The rows of A fall into a few groups, which share some directions, and each row is roughly a mix of its group's hidden directions.
A, 143 rows:
[[-15  11 -23 -11  -7   2 -17  -1 -22  -6]
 [ 15  -3 -31   5  11   6  -2 -12  -7 -18]
 [ 24  -7  11   1 -25   9  11  11   5  11]
 [  9 -33   8  14  -8   4  -2   0  17   9]
 [  2 -27   7   3   7  20 -16 -18   0  -4]
 [  1  -1  20   1 -13  -9 -31  -2   0  15]
 [  7  12  10  15   3  11  11  -5 -29  15]
 [ 24   5   6  -7 -12  -3   6   7 -19 -25]
 [ 14  19  11 -19 -14   5   0  -1 -20  14]
 [ 23  -1  21   7  -8 -21  11 -15  -4   4]
 [-10  17  -5   5 -12 -12  30  15   1   4]
 [ -3  -1 -31  -3  14 -21  13  -2  -7  -1]
 [ 22   8  11  -7 -15   8  26   6  -7 -11]
 [ 16  -6  -8 -16 -14   0  -6  29  -6  11]
 [-15  27  -8  -2  -2   1  14  -1 -17  19]
 [-22   4  -1   5 -24  -8   7  17 -19   4]
 [  9 -30  -5 -12 -11  -5  -2  14  -5  19]
 [-15 -30 -11   8  17 -15  -3  -3  -1   4]
 [-12  24   0   4   3 -24 -21   1   0  12]
 [ -8  18 -18  -1  -1  11  17 -13  23   5]
 [ 11  -4   5 -17  15   3  -3  18  29   4]
 [ -6  21 -26   8   3  -5  11   8  21   5]
 [ -1  -3 -11   1  26  10   7   8   1  29]
 [-10  22 -20  -7  16   6 -14  18  -2   4]
 [-23  -7 -25   6  20   5  -7 -13   3   1]
 [-26 -12   6   1  15 -21   5 -13   5 -12]
 [  3 -10   0  -2  -1   3  38  -3   1 -17]
 [ 10 -10 -11  20 -12 -11  20   8  11 -18]
 [ 21   4 -25  18 -12  -7  -8   6   2  13]
 [  2  -2  32 -25   2  -3  -4  -4  -3 -11]
 [  1  29   1   9  30   1  -5  -1  -1   4]
 [-18 -10  -2   1  10   5   0 -15  14  29]
 [-20 -16   3   5  22  -4   3 -26   7   1]
 [ 13  -5   1   2  20 -11   9   2  31   8]
 [ 21  24  15  -8  -9   3  19  -7  -5   6]
 [-20 -12 -11  -2   4  12 -31   5  -3  -6]
 [ 23 -12  30   2   2  -7   5   0  -4  16]
 [-18  31  -4 -11   8  -6  -7  -9   5  13]
 [  5   5  28   7  -6  -4   5 -13  -9  26]
 [-17  -5 -22  16  -6  10  20   7  15   1]
 [-17 -21 -21   4  -7  13  -6 -10  18  -2]
 [  4   9  21   2 -20  -1  20  -5 -22   6]
 [ 16 -23  12   0  -8  11  -7  -7 -14 -21]
 [ 13 -13  17   3  -5  15  27  -9   2 -13]
 [  8  -4  16  12  18  20  -2   8 -17  16]
 [ 14  14   5 -28   0   4 -15   7  -4  19]
 [-19 -11 -26  -4  -6 -14  -5 -12 -11 -14]
 [ 10 -24  19 -14   4 -12   9 -18   7   6]
 [ 12   1 -14 -11   2  22  -7   9   8 -27]
 [ 13 -25  16  13  -6  15   3 -11 -15   6]
 [ -8 -26  -6   0  28   2   1   1 -13  10]
 [  1   6  25  -4  -6 -11 -26  -5  -2 -18]
 [ 16  23   2  24  -7   9 -17  -2   7   7]
 [  9   1   7   7 -21  16  12  -4 -22 -18]
 [-10  15  17  -1  -5 -19  17  -5  -5  23]
 [ 25  -6  19  -5 -17 -18  -7  -4  -9   1]
 [ -6   4   9  -4  18  -6  15  21 -26   2]
 [-11 -13 -12   6  -4 -30   4   2 -16  14]
 [  4 -23  12  -9 -14  13  -9  19 -16  -2]
 [ 16  11 -23 -15 -21  -4   4   4  15  -8]
 [-26  16   9  10  -6 -17  -8 -12   1 -15]
 [  6   1  26   3  23  -3  -7   7  21   8]
 [ -4 -20  -2  20  -7  -9  16   2  21  14]
 [-13   8   1 -27  -7   0 -16  16 -14  12]
 [-13   3   1 -16  14 -20 -17 -15 -12 -13]
 [-10  24  14  20   2   6   8  -4  20  10]
 [ -1 -30 -10  -9 -10 -17 -12  -3 -10 -11]
 [  4  17 -18  25 -15  -7 -15   9  -3  -5]
 [  3  15   1  -2 -16  15  23  -9  21  10]
 [ 35  -8  -9   4   1  13  15  -1  -7  -6]
 [ -4 -16  25  -8  20   5  -1 -17  -4  12]
 [ 16   8  10   6 -10   0  22  20   6  20]
 [  2 -31  12   6  -7  11   0  -4   6  23]
 [  1 -29 -14  -3 -16  14  -2 -11  10 -11]
 [ 16   0  14 -28  12  12  -1   7 -18  -4]
 [  2 -31   6 -17  -7 -17  -9  -2  -6 -11]
 [  0   7 -21  27  17  11  -5   6   1  14]
 [-23  12   1 -17  14 -10 -24   1  -6  -4]
 [ 15 -20  -8 -11  11 -10 -19  11   4  19]
 [ 26  14   8 -10  -8  16   0  15 -17   1]
 [  1  23  12  16 -10  -5  13  22 -14   3]
 [ -5 -31  20   0  -3   6  -4 -16 -11   7]
 [  6 -14   7 -29 -15  -1   3  -9   4  20]
 [ -9   6  -7 -32 -12   5  -2 -10 -18  -8]
 [  9  16   6  -8  -1 -15  19  24  -2  16]
 [ -6 -18  -5  29   2  -4  14  -6   6 -18]
 [ -9  -4   2  25   8   1  -7  11  20  23]
 [-20 -10  10   7   0  -7 -21  -6 -12  23]
 [-13   7   4  -9   0 -24  20  -6 -17 -17]
 [  2  22   4 -18  22  -9  16  12  -8   3]
 [-16 -25  -7  -9  -2   4   9 -28   3  -1]
 [-12  -9 -14  22   3  -1  13  -4   8 -26]
 [-21  19 -29 -10  -9   0   7   2   1  -5]
 [ -2 -10   2 -13  14  21 -15 -24   2  13]
 [ 26  -6 -16  15  -2   1  15 -11  -4 -18]
 [ 30   9  10   0   5  -8  20  -7  12  12]
 [-17  -8 -14   6  19   3 -15   2  24 -10]
 [ 19 -12  27   5  -7  -7  10   3  -9  17]
 [  1  24  -1  23  -6  13 -21 -10   4  -2]
 [-26  -6  -1  14  11  13 -14  -3  17 -15]
 [  1  17   7  31   6  10   0  13  -6  14]
 [-26  -1   2  -1 -18 -25  -4   9   7  10]
 [ 24 -28  11  -1  -6  10  -8  10  -8   3]
 [ 12  -2 -17  -1  19  17  26   0  -4  -8]
 [  2  31  15   0   4  -7  14  16  14   0]
 [-22 -12  -9   8  31  -4   5  -2  -5   8]
 [  0 -10 -15   4 -35   4   4 -16   4  -2]
 [-17 -29  -6 -10  14  -9   1  -8 -17  -3]
 [ -5 -30  -9   0  -6  19  -9 -16  11   1]
 [ 28 -11  11 -17  10   6   3  -8 -16 -11]
 [  5  10 -27 -16  -1  11  -7   6  -2 -23]
 [ 25  -4 -14   4  17  20  17   1  -4   4]
 [  4  20  -5  17   4   4  31   7  10   3]
 [ 14  19   5 -16  16   7   7  21 -15  -1]
 [ 35  -6   4 -10  11   1  -7  -6 -17   1]
 [  1  -6   0  27  -8  -1  11  19 -20  13]
 [ 19   3 -25  -5 -16  -6 -14  15  -7 -10]
 [ 12  -8  15  21 -12  -7  20 -13 -14   5]
 [ 25  28  -9  -5  10   4   5   6  10   9]
 [ -2  -8  31  16 -11   6  21   0   0  -3]
 [  9   9   5  24   7  16   0   4  20  20]
 [ -6 -29  11  -7 -22   5  11  11   6   5]
 [  6  24   8  -8  12  -6  18  21  13   3]
 [ 31 -10   3  -2   6  15   4   7  18 -12]
 [-23   4   4   1   5   2   7 -16 -31  -3]
 [ 11  -1  -6  29  -4 -10  19  14  13  -3]
 [  9  -7   7   4   5  10  11  -3  33  19]
 [ 16 -31 -12   8 -14   3  -7   4 -11   8]
 [ -1  21  -4 -15  -3   9  31   2  10   5]
 [  0   8   1  21  23  13   4 -15   7  18]
 [-12  -9  16  -2  -6 -11  20 -11 -19  19]
 [ -4 -12  10   2 -31 -10   7  19  -9   8]
 [ 19  -5  10   9  -3  23   4 -17  -1 -22]
 [ -1 -20   3  -8   0 -18  31  -8  -4  -5]
 [  2  19 -11   2   7   5  28  16  11  13]
 [ -5  14  -7  26   5  -4  -1  22  17  12]
 [-18   2  14   3   7 -12 -14  -7   1  30]
 [ -4   3   3 -20  -4 -26  -5  15  14 -17]
 [-17 -15 -21  -5  10   2 -18  14   9 -13]
 [ 23  20   5   2   4 -24  16  -4  -7   0]
 [  0  -6  10  11 -24  -4 -20 -18  16  -8]
 [ -1  29  -3  12   9 -13  10  12 -14 -15]
 [ -8   2   0 -21  31   2  14  -2 -10  -8]]
Which row in each list fits none of the groups? There is exactly one, and every other row fits one group, some only roughly.
  j_409: [ 29   9 -11  -3  -6  14 -10 -13 -16  -5]
  j_851: [  3  -7 -38  -9 -10  -9   3   0   5  -6]
  j_400: [-11 -20 -17   2  -1  -1 -18  -9  12  23]
  j_216: [-17  -5  31  18   1  -8  12  -2  -6   5]
  j_806: [-13   7  10  24   6  -2  -4   4 -25 -16]
  j_348: [23 10  5 -7 15 22 10 15  1 13]
  j_579: [ -4  -3  -6   7  11   9 -19   6   4  33]
  j_857: [  1 -30  17  -5 -12 -16   8   9  -9   4]
  j_247: [ -9   1   8  11  24  17 -19 -11  -6  14]
  j_201: [ 20  20  17  -1 -11 -17  -3  11  -3  15]
  j_845: [ -9 -15 -17  10 -12  17   4 -26   0   4]
  j_994: [ 29  -8   4   1 -14  -6 -19  19  -4  -4]
  j_636: [  9 -16   0 -11 -22   7  16 -15 -20  -2]
  j_364: [  9  -5  -5  -9 -21 -11  16   7 -11 -25]
  j_311: [-10  16  33  -7  15  -4   3   4  -9  -8]
 -> j_400
  j_471: [  9   9  -5  10  20  24 -23   1   0 -10]
  j_10: [  1  -2 -19   0  -6  -4 -18  20 -10 -25]
  j_787: [-13  36   1 -16  -5   3   6   0  -3   5]
  j_51: [ 15   2  13  -9  -1  -8 -12 -11 -12  30]
  j_328: [-30 -13   9   3   7 -15  -4  11  10  13]
  j_500: [-14  13 -10 -14 -15  -2  21 -14  15 -10]
  j_528: [ -7  -4 -24   0  -9   0   9  -5   5 -32]
  j_179: [ 24 -11   1  -1  20  -5  22 -13  -9   7]
  j_253: [ 18  10   9 -12  -5   0  -5  14  15  27]
  j_520: [-11  22   9  -5  25  14  -3 -13  11   5]
  j_386: [ 9 -3 14 16 15  2 13 20 13 20]
 -> j_10
  j_686: [  2  -8 -13  11  14   7  27  12  20  -3]
  j_193: [  5  21 -19 -10  -5 -20 -16  11 -10  -6]
  j_587: [ -4 -10  -4  21  20   3  -6 -12  13 -24]
  j_774: [-16   6  18  30   5  11   1  -7   4  10]
  j_430: [  8  30 -19  17  -1 -14   0  -5   5  -5]
  j_755: [ 10  -3 -18 -27  -4   9  -8 -17  11 -10]
  j_793: [  8 -14   3 -15 -26   2  -8  17  12  14]
  j_405: [-28 -25   5  15   6  -5  -4   8   8  -1]
  j_689: [-10  10   5   8  19  -3  28  11   4  17]
  j_440: [ 11  10  -8  20 -27 -15   6  -3   6 -12]
 -> j_686
  j_672: [ 3  7 29  3 -9  9  7 11 -9 23]
  j_146: [  2  16   5 -11   9 -11  25 -21 -10  10]
  j_771: [  8  -1  14  -5  -5 -22 -23  11  -9 -17]
  j_720: [ 30  14 -21  -2  -5  10  13  -5   2  -5]
  j_876: [ -1   4   7  27 -11 -19  -2 -18  10  13]
  j_665: [-11  -8  10 -24 -19  -1   2   4  -8  24]
  j_925: [-19  14  12   8   6  -7  25  -2  19  -4]
  j_838: [-19  -8 -18 -11 -14  17 -17   4  13   5]
  j_954: [ -2 -14 -25 -23  -4  -3  -8 -13  -1 -17]
  j_830: [ 10  29  -6 -17   7   2 -10 -15   4  15]
  j_456: [ 12   2  -6  20   6 -11  32  -7   0   5]
  j_293: [ -4 -26   0 -20  -1  13 -14  14  -4  14]
  j_847: [ -3  -9   9  17 -33  -5   5   2  14  -6]
 -> j_672
  j_928: [  1   4  22  -2  16 -18  17 -15 -17  -2]
  j_565: [-10   6   4 -11   4 -22   7 -20  -6 -25]
  j_934: [ -1  -5  21  10 -10 -16  28   2  -5  11]
  j_559: [ 22 -14   5 -10  -9  -7  16 -11  -9 -22]
  j_604: [-15  14   8 -20   7  17 -15  10  18   2]
  j_627: [ -2  -7  -4 -18 -35  -5   7   7  -4  11]
  j_751: [ 24   0  13  -7   5  17  12  15 -15  12]
  j_351: [ 19  12 -17   1   3  22   5  14 -18   9]
  j_241: [  7   6  15   8  32  -1 -18  -5  -4  -9]
  j_551: [ -5 -10   7 -26   5  17  -7   1 -22  14]
  j_374: [ -3  14  14 -14 -15  21 -13   1 -22   0]
  j_365: [ 29  -7  -2  -2  17   5 -17  17  10   4]
  j_870: [-23 -20  -2  -9   7  -3 -10  23  13   1]
  j_303: [  3   9 -16  10  17  -3   3  -9  28 -15]
  j_730: [ -3  21  29  15   6  -4 -12  10   8   2]
 -> j_551
  j_157: [  8 -20   2   1 -10 -16 -12   1  -7  29]
  j_884: [-27  -3   7   6   7 -22   7   3  10  19]
  j_314: [ 15 -29   7   4   4 -14   6  10   4  19]
  j_462: [-27  17   5  -1  17  -5   9  -2 -19  -7]
  j_299: [  2  -5 -26  10  -9  -1  11  -1 -12 -27]
  j_24: [-11 -22  -9   5 -12   4  13 -13   4 -26]
  j_614: [ -5   6 -10  18  -8   2  21 -11 -11 -25]
  j_331: [ -8   7  -5  -7  -5  18  22  -7 -20 -19]
  j_822: [ 10 -15   0 -11  12  32 -10   9  -5   7]
  j_586: [-22 -16 -11  15 -22 -11  11  -8   0   4]
  j_913: [-13  -6  34  -7   5  -3  -9  -9  -2  15]
  j_699: [ 11 -10  -3 -24 -26  -5  -6  -5  -6 -16]
  j_842: [ 27  15   0 -12 -11  21   1  -6 -12  -8]
  j_347: [-18 -11 -14 -10 -13  -2  10  -7  17  22]
  j_797: [ -7  -4 -24 -16  -3  -6  10 -14  25  -4]
 -> j_331
  j_683: [-15 -24  -7   8  10 -12   9  11 -23   3]
  j_790: [-10   4   1  -1 -20   7 -22   3 -15 -24]
  j_382: [ 18  -8  18  25   4   4   3 -20   6   9]
  j_846: [  4 -11   9 -11  31  10  -8   6 -19   5]
  j_65: [  8  -1  19  -3  -5  -5 -12  -9 -21  27]
  j_78: [ 19 -26   8   6  -3 -17  13   7   0  16]
  j_664: [  4  -5  28  14 -12  -8  -9 -11   6  20]
  j_237: [  8 -13 -17 -10 -21  -3 -12   9  -8 -22]
  j_213: [-16  19 -16   9 -11 -10   1  23   4 -13]
  j_972: [  5  16  -2  10  -9  -6  20  10 -24 -17]
  j_980: [ 23  12  -8   6  -5  19   3 -15  -8 -20]
  j_297: [-12  -4  -3   5  25   1   5 -31   3  -6]
  j_444: [ 12  -8 -21  -4   8  10 -31  -4 -10  -3]
 -> j_790
  j_521: [  0 -12  -4 -11   5  -1  18 -26  10  21]
  j_122: [  5  -4 -10   5  14   4 -10  -6  14 -34]
  j_956: [  5   7   7  10  11 -15  -7  16  31   3]
  j_649: [ -1  -5   6  14   5 -24  24 -10   7  17]
  j_246: [  2 -11 -11 -13 -24  10 -16  15   0 -18]
  j_245: [ -8  10  11  -1  -8 -12  28  14 -19   0]
  j_170: [ 16  11   5  14 -27 -17 -14   4   3  -5]
  j_163: [ -9  29   6  18 -16   6   4 -12  10   0]
  j_18: [  4  -6  28  10 -10  -6  -7 -26   5  -8]
  j_553: [  4  18  -3   4  10 -22  -3  17 -22  10]
 -> j_553
  j_542: [ -5 -21  -3  -6   1 -22   6  15 -25  -4]
  j_548: [ 11  18  11  -4  -5  -2 -12 -14  -8 -29]
  j_285: [-16   2  -1  -6  26 -25  -5   7   7 -12]
  j_22: [-18 -12  -3  21   8  14  18  -7   6 -17]
  j_975: [-20  15 -11 -15  13   3   0 -23  10 -10]
  j_473: [-33  -7   2  18  -5  -8  12   4  -1 -11]
  j_159: [ 15 -12 -14  -2  -4  28   4 -21   1   7]
  j_32: [ 17 -24   6  15  11  -6  14  -3  20   0]
  j_166: [  0 -10  18  25 -14 -16 -16   8   8   3]
  j_95: [ 12  -4 -33   7 -12   4   1  19   4   7]
  j_147: [-14  20  19  17   7  11  17   1   0  11]
  j_320: [  0  -9 -29  -8   8  17  14  19  -1  -1]
  j_841: [-16  18   8   7  -7 -11 -13  -5 -22 -18]
  j_164: [  1  13 -10  -2  10  -2   6  -1  24  29]
 -> j_22
